Each row has a name. Each piece below is followed by the name of the row it came from, unless a question asks for something else. Each question is about the rows just above it.

Columns, left to right: B Z Y J U X W
J610: [103 138  92 163 165 123  58]
J691: [ 81 159 155 134 110 159 139]
J351: [123 161 190 109  85 110 108]
J186: [110 190  85 109 161 123 109]
[139 108] is in which column, read top down? => W
Which row holds these entries in another order? [109 110 190  85 109 161 123] => J186
Which column holds [163 134 109] top down? => J
Put [190  85 109 161 123 109 110] back in order: which row is it? => J186
Put [ 85 109 109 110 123 161 190] back in order: which row is it? => J186
Which column holds [ 58 139 108] top down? => W

Columns, left to right: S A E K L H V Q
J790: [178 128 106 135 113  84 173 158]
J614: [111 117 153 115 115 158 133  92]
J584: [135 106  84 128 113 173 178 157]
[ 92 157] is in which column, read top down? => Q
Which column holds [135 115] top down? => K
[ 84 106 113 128 135 158 173 178] is which row reordered? => J790
[158 173  84 113 135 106 128 178] is which row reordered? => J790

Columns, left to right: M R N D P G F C T
J558: [101 136  97 129 141 128 102 134 131]
J855: [172 201 108 121 157 115 138 119 136]
J884: [119 140 118 130 143 126 137 124 122]
J284: [129 134 142 134 107  88 135 124  97]
J580: [137 126 140 124 122 142 130 119 118]
J809: [102 138 114 140 141 126 153 166 100]
J314: [ 88 142  97 129 134 124 107 134 136]
[136 134  97 124 107 129  88 134 142] is which row reordered? => J314
Put [118 119 122 124 126 130 137 140 143] back in order: which row is it? => J884
[118 142 140] is in which column, read top down? => N
Which column holds [134 119 124] top down? => C
Which column holds [119 166 134] top down? => C

Columns, left to right: Meto rizu Bup fisu Kabiv Sepok
J214: [158 140 120 155 150  97]
J464: [133 131  93 157  99  96]
J73: [133 131  93 157  99 147]
J432: [152 128  77 135 150 128]
J961: [ 60  96  95  96 137 110]
J114: [110  96  94  60  96 137]
Which column holds this, read top down? [135  96  60] => fisu
Which column holds this, read top down? [158 133 133 152  60] => Meto
[ 96 137 110  60  96  95] is which row reordered? => J961

Columns, left to right: nizo fonik Tet dol tez
J667: [147 163 145 112 109]
J29: [147 163 145 159 109]
J683: [138 145 135 119 120]
J216: [134  83  99 193 166]
J377: [112  87 194 124 101]
J693: [112  87 100 149 163]
J392: [103 122 165 120 114]
Which column holds this, read top down? [119 193 124 149 120] => dol
[145 135] is in which column, read top down? => Tet
[122 165 114 120 103] is which row reordered? => J392
Which column holds [147 147 138 134 112 112] top down? => nizo

Columns, left to right: Memi Nak Tibaz Zun Pusum fuz dem guf lafe Gofo
J200: [ 65 121 160 171 101 157 101 133 127 143]
J975: [143 171 133 122 157 127 101 101  65 160]
J313: [101 161 127 171 157  65 121 133 143 101]
[101 101] is in which column, read top down? => dem
Put [121 127 143 133 101 101 157  65 160 171] back in order: which row is it? => J200
Which column holds this, read top down? [143 160] => Gofo
Which row holds these entries in another order? [143 127 133 101 157 101 171 160 121  65] => J200

Columns, left to right: zuna Seda Bunab sireb vuki
J888: [ 99 108 109 136 162]
J213: [ 99 161 109 108 136]
J535: [148 178  91 111  85]
J587: [ 85 178  91 148 110]
J800: [108 136 109  99 160]
Which column holds this, read top down? [111 148] => sireb
Put [110 148  91 178  85] back in order: which row is it? => J587
Which row holds these entries in another order? [178  91 110  85 148] => J587
[ 91  91 109] is in which column, read top down? => Bunab
Put [ 85 111  91 178 148] back in order: which row is it? => J535
Put [108 109 136 162  99] back in order: which row is it? => J888
Put [136 108 109 161  99] back in order: which row is it? => J213

Columns, left to right: teli beg vog Lubon
J666: [130 131 125 157]
J2: [118 130 127 127]
J600: [136 123 133  63]
J494: [126 139 126 121]
J324: [124 132 128 142]
J960: [132 125 130 157]
J349: [126 128 128 127]
J133: [126  61 133 135]
J456: [ 63 127 131 124]
J234: [124 125 127 115]
J920: [135 133 123  63]
Which row holds these entries in another order? [115 124 125 127] => J234
Which row holds these entries in another order? [ 63 123 133 135] => J920
Which row holds these entries in another order? [125 130 132 157] => J960

Columns, left to right: vos Gez tano vabu Karo midat Nin Mos
J841: [144 121 138 121 167 153  91 106]
J695: [104 136 151 136 168 115 122  83]
J763: [143 119 134 124 167 145 101 104]
J325: [144 154 106 138 121 167 121  91]
J45: [175 135 150 135 187 154  81 118]
J163: [118 127 143 136 167 124 115  88]
J354: [135 154 175  81 150 135 117 187]
J112: [143 145 134 168 124 119 104 101]
J441: [145 115 146 122 169 140  59 133]
J352: [153 122 146 128 175 158  72 117]
J417: [128 128 129 129 137 129 126 121]
Which row holds these entries in another order? [104 101 145 167 124 134 119 143] => J763
[135 175 150  81 187 118 154 135] is which row reordered? => J45
[151 134] is in which column, read top down? => tano
Which column holds this, read top down? [119 154 135 127 154 145] => Gez
Put [106  91 153 167 121 138 121 144] back in order: which row is it? => J841
Which column holds this, read top down? [106 150 143 175 134 146 146] => tano

Columns, left to right: kav kiv tade Gadar suno kuga Meros Pob
J51: [161 155 120 131 122  94  98 103]
J48: [161 155 120 131 122 184 119 191]
J654: [120 177  84 103 101 136 123 148]
[120  84] is in which column, read top down? => tade
[120 131 122 184 119 191 161 155] is which row reordered? => J48
Put [131 161 155 120 119 191 184 122] back in order: which row is it? => J48
Which row holds these entries in another order? [119 120 122 131 155 161 184 191] => J48

Columns, left to right: kebe Vip bolot Vadob kovak
J711: [114 105 126 195 173]
J79: [149 186 133  88  88]
J482: [ 88 134  88 149 185]
J242: [149 133  88 187  88]
Which column holds this, read top down? [105 186 134] => Vip
[185 149  88 134  88] is which row reordered? => J482
Put [ 88 187  88 133 149] back in order: which row is it? => J242
Which row holds these entries in another order? [187  88 149 133  88] => J242
[ 88  88 133 149 186] is which row reordered? => J79
Which column holds [126 133  88] top down? => bolot

Columns, left to right: femir muk Nisu bire das rovi balip
J307: [122 149 107 130 137 159 121]
J366: [137 156 138 157 155 137 131]
J95: [122 118 118 122 132 119 131]
J868: [130 127 115 126 148 141 153]
J756: [134  81 132  96 160 104 156]
J575: [134 104 132  96  81 159 156]
J541: [151 102 186 134 104  80 138]
J747: [105 170  97 165 159 136 106]
Which column holds this, read top down? [127  81 104 102] => muk
Which row holds these entries in another order? [ 81  96 104 132 134 156 159] => J575

Columns, left to right: devam rur tenef Bota fuve
J341: [ 53 153  96 124  94]
J511: [116 135 111  84 110]
J100: [ 96 124  93  60 153]
J379: [ 89 145 129 125  98]
J253: [ 53  94  97 124 153]
J622: [116 135 112 110  84]
Put [ 94 124  96 153  53] back in order: which row is it? => J341
Which row holds these entries in another order? [111  84 110 116 135] => J511
Which row holds these entries in another order? [ 84 116 135 112 110] => J622
Which column holds [116  96  89  53] top down? => devam
[ 84  60 125 124] is in which column, read top down? => Bota
Put [ 53  94  96 124 153] back in order: which row is it? => J341

Columns, left to right: tenim Vidi pegaz voze vopip
J199: [136 147 138  90 141]
J398: [115 147 125 107 138]
J24: [125 116 147 138 107]
J105: [125 128 141 107 133]
J530: [136 138  78 133 116]
Which row holds these entries in another order? [141 107 128 125 133] => J105
[125 147 141  78] is in which column, read top down? => pegaz
Put [107 116 125 138 147] back in order: which row is it? => J24
[107 115 125 138 147] is which row reordered? => J398
[116 128] is in which column, read top down? => Vidi
[147 116 128 138] is in which column, read top down? => Vidi
Which column holds this, read top down? [115 125 125 136] => tenim

Columns, left to right: tunam ros mul fetuf
J126: [132 124 123  92]
J56: [169 128 124  92]
J98: [128 169 123  92]
J84: [123 175 123  92]
Which column holds [169 128 123] top down? => tunam
Which row holds these entries in another order? [ 92 123 128 169] => J98
[ 92 123 169 128] is which row reordered? => J98

Columns, left to right: Tuvu Ligo dat lozo Lari
J889: [111 157 155 151  99]
J872: [ 96 104  80 141 114]
J270: [112 137 124 136  77]
J407: [144 146 121 140 121]
J470: [158  93 173 105 166]
J85: [ 97 144  80 138 139]
J247: [138  79 139  97 144]
J768: [128 134 132 119 126]
J10: [108 101 106 138 138]
J454: [153 149 135 124 129]
J233: [ 80  97 139 144 137]
J876: [106  62 117 115 129]
Which column holds [104 137 146  93 144  79 134 101] top down? => Ligo
Which column holds [139 144 126] top down? => Lari
Which row holds these entries in another order? [144  97 139  79 138] => J247
Which column holds [144 158  97] top down? => Tuvu
Which row holds these entries in another order? [ 80  97 138 139 144] => J85

Columns, left to right: ful vifut vef mipug suti
J282: [149 145 127 146 118]
J289: [148 125 130 165  90]
J281: [148 127 125 184 162]
J625: [148 125 127 161 184]
Which column holds this, read top down? [125 127 125] => vifut
Which column holds this, read top down? [162 184] => suti
Which column holds this, read top down? [118  90 162] => suti
Which column holds this, read top down? [149 148] => ful
Which row holds these entries in another order? [161 125 127 184 148] => J625
Which column holds this, read top down? [127 130] => vef

Columns, left to right: zak Baro Kora zafin
J160: [174 131  73 120]
J422: [121 106 137 121]
J207: [171 118 164 149]
J176: [171  96 164 149]
J846: [165 149 171  96]
J880: [147 129 136 134]
J128: [ 73 174 120 130]
J670: [136 147 133 129]
J538: [148 142 111 130]
Which row holds these entries in another order? [120 174 131  73] => J160
Which row holds these entries in another order? [ 96 164 149 171] => J176
Which row holds these entries in another order? [136 129 147 133] => J670
Which row holds these entries in another order? [118 149 164 171] => J207
Which column holds [174 147] top down? => Baro
[121 171 171 165 147  73 136 148] is in which column, read top down? => zak

Columns, left to right: dobu sifep mopak fegu fotub Gebom rol
J536: [119 120 126 113 155 122 127]
J939: [144 114 116  99 104 113 131]
J78: [131 154 124 104 165 122  96]
J655: [153  95 111 117 136 124 148]
J215: [106 141 135 138 154 124 116]
J152: [129  58 119 136 118 126 105]
J159: [ 93 160  64 114 141 126 103]
J857: [153  95 111  79 104 129 156]
J922: [146 129 123 144  77 128 106]
J983: [132  98 120 125 110  69 133]
Which column holds [120 114 154] top down? => sifep
[119 144 131] is in which column, read top down? => dobu
Which column holds this, read top down? [ 95 141  58 160  95 129] => sifep
Which column holds this, read top down? [126 116 124 111 135 119  64 111 123] => mopak
[ 95 129  98] is in which column, read top down? => sifep
[114 154  95 141  58] is in which column, read top down? => sifep

Columns, left to right: Kazis rubo lole dised refe dabi vate Fam tagem
J401: [150 122 156 124 128 125 127 128 129]
J594: [126 127 125 124 124 128 125 127 127]
J245: [125 127 128 125 127 125 126 124 127]
J856: [121  72 120 113 123 127 122 126 129]
Which row holds these entries in another order? [124 125 125 125 126 127 127 127 128] => J245
Which column holds [125 121] top down? => Kazis
[126 125 121] is in which column, read top down? => Kazis
Which row holds these entries in another order? [127 127 125 128 124 124 125 127 126] => J594

Columns, left to right: serud Kupo rog rasul Dosep sev Tezim
J782: [122 140  78  98 124 168 161]
J439: [144 142 104 158 147  64 103]
J924: [129 135 149 120 110 136 168]
J316: [126 109 131 122 135 161  83]
J542: [122 140  78  98  75 168 134]
J50: [ 78 168  99 140 122 134  75]
J30: [138 109 131 122 135 161  83]
J412: [122 140  78  98  75 168 161]
Which column holds [124 147 110 135  75 122 135] top down? => Dosep
[ 78  98  75 168 134 122 140] is which row reordered? => J542
[168  64 136 161 168 134 161] is in which column, read top down? => sev

Columns, left to right: luze Bos Bulib mam Tif pesi Sevo mili tebup
J767: [ 60 173 147 190 105 134 131 123 140]
J151: [107 140  69 145  82 119 100 169 140]
J258: [119 119 116 122 121 128 123 125 124]
J707: [145 125 125 119 137 131 135 136 134]
J68: [131 126 142 117 140 131  63 121 194]
J418: [115 139  83 129 165 123 118 150 126]
J827: [135 142 135 128 136 137 123 125 100]
J479: [ 60 173 147 190 130 134 123 105 140]
J526: [107 119 114 119 129 122 107 137 125]
J574: [135 142 135 128 136 137 123 131 145]
[123 140  60 173 147 190 105 134 131] is which row reordered? => J767
Put [140 105 123 134 130 190 147 173  60] back in order: which row is it? => J479
Which column holds [123 169 125 136 121 150 125 105] top down? => mili
[125 105 137 131] is in which column, read top down? => mili
[136 121 150 125] is in which column, read top down? => mili
Put [ 83 115 118 123 126 129 139 150 165] back in order: which row is it? => J418

Columns, left to right: Fizum vok zogor Savos Mifi
J371: [ 76 145 139 124  76]
J592: [ 73  80 117 162 159]
J906: [ 73  80 155 162 159]
J382: [ 73 155 162  79 159]
[124 162] is in which column, read top down? => Savos
Which row holds these entries in another order? [ 73  80 155 159 162] => J906
Which column holds this, read top down? [ 76 159 159] => Mifi
[76 73] is in which column, read top down? => Fizum

Columns, left to right: niz meli gup dav Tazu nofi
J17: [139 107 178 138 123 144]
J826: [134 125 126 130 124 125]
J299: [120 141 143 100 149 194]
J435: [134 124 127 125 125 130]
J965: [125 132 135 117 136 150]
[130 134 124 127 125 125] is which row reordered? => J435
Put [124 125 125 126 130 134] back in order: which row is it? => J826
Which column holds this, read top down? [124 149 125] => Tazu
Put [124 125 125 127 130 134] back in order: which row is it? => J435

Columns, left to right: Madit voga dogon Dop
J599: [125  74 139 134]
J268: [ 75 139 134 125]
J899: [125  74 139 135]
Which row holds these entries in another order? [135 139  74 125] => J899
Put [ 74 125 135 139] back in order: which row is it? => J899
[134 139  74 125] is which row reordered? => J599
[135 125  74 139] is which row reordered? => J899
[139 134 125  74] is which row reordered? => J599

Columns, left to right: duve lum vav gesif bogen
J387: [106 102 139  99 162]
J854: [106 102  62 117 117]
J271: [150 106 120 101 121]
J984: [150 106 135 107  87]
J810: [144 117 135 107  87]
Put [162  99 102 106 139] back in order: which row is it? => J387
[102 106 106 117] is in which column, read top down? => lum

Columns, left to right: Sebu lakof godi Geb vuguv
J582: [136 154 138 134 137]
J772: [138 137 134 134 136]
J590: [110 151 133  97 101]
J140: [134 138 138 154 136]
Put [134 137 134 138 136] back in order: which row is it? => J772
Put [101  97 133 151 110] back in order: which row is it? => J590
Put [134 136 137 138 154] back in order: which row is it? => J582
Put [138 134 137 136 154] back in order: which row is it? => J582
[154 138 138 136 134] is which row reordered? => J140

Columns, left to right: Tabek gukif Sazun bom gek Vafi Mida veviv denu
J742: [ 99 148 113 135 130 128 108 128 166]
J967: [ 94 169 103 152  99 148 113 135 130]
J703: [130 135 148 152 170 103 113 128  99]
J724: [130 135 148 152 113 104 169 128  99]
J259: [ 93 109 176  72 170  94 169 103 152]
J720: [176  72 170  94  72 103  99 148 113]
J973: [152  99 148 113 135 130 128 108 128]
J521: [176  72 170  94 169 103 148  99 148]
J374: [169 103 152  99 148 113 135 130 128]
J514: [ 73 177  93 109 176  72 170  94 169]
J220: [109 176  72 170  94 169 103 152  99]
J336: [ 99 152 169 148 134 130  94 103 113]
[130 128 169 103 152  99 148 113 135] is which row reordered? => J374
Which column holds [128 128 103 148 108] top down? => veviv
Which row holds these entries in another order? [ 94  99 103 113 130 135 148 152 169] => J967
Which column holds [ 94  99 109] top down? => bom
Which column holds [170 113 170  72] top down? => gek
[169 148 113  99 128 135 152 103 130] is which row reordered? => J374
Which column holds this, read top down? [113 128 148 128 169] => denu

Columns, left to right: Vilet muze rir zol
J877: [107 176 108 182]
J641: [146  65 151 151]
J127: [ 70  96 101 101]
J230: [176 182 107 107]
J301: [182 110 172 172]
J864: [150 146  65 151]
J942: [150  94 188 188]
J175: [ 65 151 151 145]
Which row holds these entries in another order? [151 151 146  65] => J641
[182 110] is in which column, read top down? => muze
[151 146  65 151] is which row reordered? => J641
[107 107 176 182] is which row reordered? => J230
Put [ 65 145 151 151] back in order: which row is it? => J175

Columns, left to right: tetip rivop rud peg repa
J859: [100  76 122  88 162]
J241: [101 121 162  76  88]
J674: [118 128 146 123  70]
J107: [118 128 145  70 123]
J646: [ 88  76 100 121 162]
Put [ 88  76 162 121 101] back in order: which row is it? => J241
[121 100  76 162  88] is which row reordered? => J646
Which column holds this, read top down? [162 146 145 100] => rud
Put [ 70 118 128 146 123] back in order: which row is it? => J674
Which column holds [ 70 123 162] top down? => repa

Columns, left to right: likeb Rofun Gaso kis lale bafil rar voz duber
J491: [130 119 136 143 121 113 123 135 133]
J150: [110 131 137 152 144 113 106 141 143]
J164: [131 112 105 146 114 137 140 127 126]
J848: [110 119 123 112 137  96 109 133 131]
J679: [124 126 188 119 123 126 142 124 125]
J624: [126 125 119 123 142 187 124 124 126]
J770: [110 119 132 112 137  96 109 133 131]
J369: [129 132 137 124 128 141 149 127 135]
J739: [128 126 127 137 133 126 100 126 136]
J501: [104 138 135 122  91 132 138 126 134]
[137 114 112 126 146 140 105 127 131] is which row reordered? => J164
Which column holds this, read top down? [119 126] => Rofun
Which row holds these entries in another order? [126 142 123 126 119 124 124 187 125] => J624

